(in the rows, 128 means zero)
Named turns come first, each shown by rows before and after it. Which turns, in which order, take the first row of each pair that follows to the second? Write the first one first, as in the answered first pair.
turn J_784:
[114 112 147 151 111  88  97 117 130 168 189 164 121 151 141 187 132 127
  91] |-> [162 132 121 144 115 115 161 129 135 184 174 107 102 187 157 174 110 132
 127]
[160  89 114  98 142 156 146 174 149 117 123 137 139  80  82 149 108 153
 150] |-> [151  83 122 101 144 147 133 169 149 115 124 148 143  74  79 156 113 148
 140]
[118 117 188 130 160  91  89 102 124 167 144 146 164 147 110 128 157 117
  89] |-> [173 143 162 124 163 123 159 111 128 190 126  82 143 180 132 109 129 122
 129]
turn J_200:
[140 115 103 122 114 138 119 121 149 111 127 129 113 127 116 171  68 126
 150] |-> [154 131 104 135 117 150 135 114 149 113 116 106 114 138 132 149  64 122
 143]
[149 161 110 183 115 135 174 111 139 157 165 101  88 158 161 131 127 118
 138] |-> [119 142 121 181 113 110 136 110 139 160 195 138  94 147 155 172 135 116
 117]
[145 120 139 104 140 129 150 139 144 114 100 132 166 107  97 102 133 142
 161] |-> [151 148 148 136 144 136 159 124 130 125 102 107 159 129 124  75 138 134
 131]
turn J_143:
[121 112 123 133 140 129 176 139 125 197 158 124  91 184 155 156  90 130
  97] |-> [102  85 130 110 138 110 141 140 127 191 170 168 103 156 132 182  97 131
  95]
[149 147 108 158 101 121 172 136 116 138 124 121 111 133 138 175 105 126
 124] |-> [141 116 135 130 119  93 135 143 124 152 118 160 140 107  99 186 123 135
 123]
[164 122 111 103 139 159 184 135 124 134 111  87 109 120 131 105 105 145
 182] |-> [119  94 105  95 106 140 137 142 127 105 142 143  98  83 119 160 102 145
 181]
turn J_437:
[121 139 134 150 113 117 105 117 134  91 162 160 133 121 141 137 131 128
 118] |-> [130 139 112 134 104 129 131 131 139  80 157 147 120 116 141 149 116 136
 155]
[114 139 108 128 134 166 168 101 122 127  81  78 140 135 166 156 117 136
 135] |-> [100 143 139 152 149 148 140  85 120 132  87  90 159 143 166 143 140 130
  89]
[133 122 178 133 161 105 160  94 148 179 126 133  96 138 124  87 141  99
 112] |-> [119 107 165 120 144  91 154 105 155 183 156 153  81 138 124 136 132 101
 126]
[113  84  97 106 102 153 116 120  94  81  93  90 139  83 121  97 104 105
 160] |-> [ 97  89 127 130 123 143  92  99  82  91  92 100 156  90 116  80 125  91
 107]
turn J_73:
[125 128 156 167 135  96 113 113 134 181 160 153 147 155 144 136 158 133
  99] |-> [122 145 135 185 111 115 126 118 128 163 170 138 119 160 172 143 144 130
 103]
[ 79 121  97 124 113 138 144 141 105  90 158 117  73 125 140 142 123 129
 126] |-> [ 96 113  96  98 122 141 152 155 119  92 137 113  87 115 121 143 118 139
 157]
[160 143 122 117 162 137 168 125 129 139 125  93 132 157 141 112 111 132
 127] |-> [161 143 132 113 171 128 166 125 126 148 123  92 142 155 132 112 115 137
 122]
[156 147 161 126 126  96 125  98 153 141 140 145 107 186 159 133 123 109
  91] |-> [153 156 140 125 109 112 144 106 151 129 143 134  90 186 172 137 110 110
 108]

Each pair is two turns apart.
[146 116 124 117 144 111 155 146 132 166 122  94 141 162 143 127 135 140
 142] |-> [121 106 104 109 112 117 138 163 129 132 144 118 127 135 148 165 120 142
 158]
J_143 J_73
[ 98 146 130 162 117 153  96 112 118  79 104 154 138 104 132  89 130 117
 104] |-> [103 124  95 126  89 148 116 136 128  74 136 162 110 100 133 151 103 125
 153]
J_437 J_437
[ 69 180  90 156 115  83 140 109  93 117 187 124 105 141 140 184 133  93
  89] |-> [106 201  97 167 140  98 178 102  93 144 162  82 112 174 144 141 132  90
  89]
J_143 J_143
[140 125 112 120 104 153 125 136 128 110 155 115 118 125 127 136 114 113
 144] |-> [135 133 121 137 104 150 117 126 121 113 161 111 115 137 140 128 116 105
 120]
J_200 J_200
[107 156 115 182 116 143 102  97 102 114 168 121 118 154 179 121 124 114
  59] |-> [127 132  63 117  86 162 140 141 125 105 169 109  94 133 166 178  88 134
 153]
J_437 J_73
[ 74 112 123 140 107 111  71 127 125  97 152 187 128  84 114 158 135 125
 109] |-> [ 89 153  94 181  86 151 116 118 108  90 154 136  90 114 171 138 119 111
 111]
J_143 J_143
[102 105 117 154  88 128  87 123 123  76 168 161  89 106 135 157 128 135
 115] |-> [137 141 100 183  94 160 135 115 115  89 151 100  73 142 168 117 116 130
 114]
J_143 J_143
[134 131  92  87 117 137 162 152 141 113 134 118 104 114 123 159  97 135
 185] |-> [162 144 109  97 144 143 180 139 140 133 106  91 119 133 119 116 108 134
 178]
J_200 J_73
[152 143 121 117 107 144 149 139 133 114 110  94 101 130 179 147 108 138
 145] |-> [105 124 146 127 103 111  82 128 130  92 118 154 125  97 159 150 134 134
  98]
J_437 J_143
[151 150 144 119 120 130 145 149 156  86  80 122 175  87 129  79 118 163
 127] |-> [105 155 138 156  93 119 114 137 140  69 123 151 152  90 159 104 123 146
  84]
J_200 J_143
[152 139 131 107 132 120 151 128 138 141 113 114 124 164 150 129 121 115
 149] |-> [118 126 139 116 117 104 113 125 135 131 145 148 120 158 152 161 126 108
 124]
J_200 J_143
[138 131  99 141 130 129 167 110 139 125 149 124 103 174 139 120 126 122
 120] |-> [119 107 102 117 121 105 142 121 150 118 165 153 109 151 119 155 127 124
 132]
J_200 J_200
[146 112 127  90 124 121 117 154 134 125 112 134 133 120 105 150 125 150
 159] |-> [151 151 143 147 132 131 130 121 116 137 110 100 122 160 143 107 135 131
 105]
J_200 J_200
[107 130  80 121 116 164 120 136  90 133 156 145 118 126 132 141 109 137
 165] |-> [104 120 105 116 132 160  95 132  96 128 127 161 145 106 103 115 129 141
 154]
J_437 J_143
[ 97 108 136 179 139 102  87 133 106 116 133 134 145 112 131 138 120 126
  91] |-> [113 100 150 161 159  89  87 133 107 132 124 133 157 114 120 133 126 131
  98]
J_143 J_200
[131  97  99 124 156 147 146 133 151 166 151 105 108 162 144 121 121 135
 166] |-> [129 108 108 147 161 146 139 117 140 167 153 104 111 172 153 101 129 127
 136]
J_200 J_437
[150 134 116 149 118 152 139 153 116 120  91 128 131 110 135  92 140 148
 151] |-> [148 126 137 150 137 134 124 142 111 134  94 141 148 107 124  86 155 145
 131]
J_73 J_73
[170 155 114 116 132 154  81 126 163  91 116 153 101  76 106 192  87 162
 165] |-> [172 175 123 140 140 176  81 114 155  75  84 134 113  67 110 140  90 159
 148]
J_437 J_143
[166 135 151 113 145  86 104 145 146 154 133 142 149 130 114 133 142 149
 101] |-> [148 160 132 150 111 100 111 133 133 136 161 131 113 144 157 144 131 138
  75]
J_73 J_73
[121 118 108 120 110 148 126 139 124 113 127 142 131 115 133 130 119 131
 152] |-> [142 125 120 118 129 150 142 136 123 131 107 124 140 124 126 108 120 137
 153]
J_73 J_143
[135 161  84 128  84 193 208 157 155 127  97  81  97 110 123  95 121 122
 184] |-> [143 121 161  96 155 132 164 144 173 177  64 125 169  99  52  74 168 126
 149]
J_73 J_73
[117 166 124 188 109 136 122 113 101 113 143 114 114 147 166 120 137 109
  82] |-> [147 168 147 179 145 129 133 113 107 140 121 101 139 158 143  86 148 116
  84]
J_143 J_143
[127 101 152  67 165  82 112 139 124 160 125 131 149 111 103 124 156 100
 128] |-> [ 87  99 125  77 124  87  92 147 114 124 158 151 117  96 131 162 142  91
 130]
J_143 J_143
[ 97 121 163 137 111  90  91 107 107 142 159 152 129 155 154 151 151 132
  79] |-> [144 121 106  93  92 139 161 148 119 127 140 104  97 150 155 170 111 151
 178]
J_437 J_200
[126 101 118 105 118 112 129 135 130 128 125 136 114 108 110 142 133 135
 135] |-> [139 108 127 110 130 112 136 129 125 137 105 121 126 118 104 114 136 136
 135]
J_200 J_73
[159 126 122 110 100 170 111 110 125 104  97  79 108  88  95  79 108 121
 143] |-> [127 110 163 119 111 127  59  92 123 115 118 127 126  82  80  91 133 118
  98]
J_437 J_200
[124 142 120 120  95 123 148 117 131 132 153 112 108 147 152 170 105 133
 146] |-> [126 161 149 150 116 132 139  91 118 133 116  97 140 150 148 110 122 125
  94]
J_437 J_437
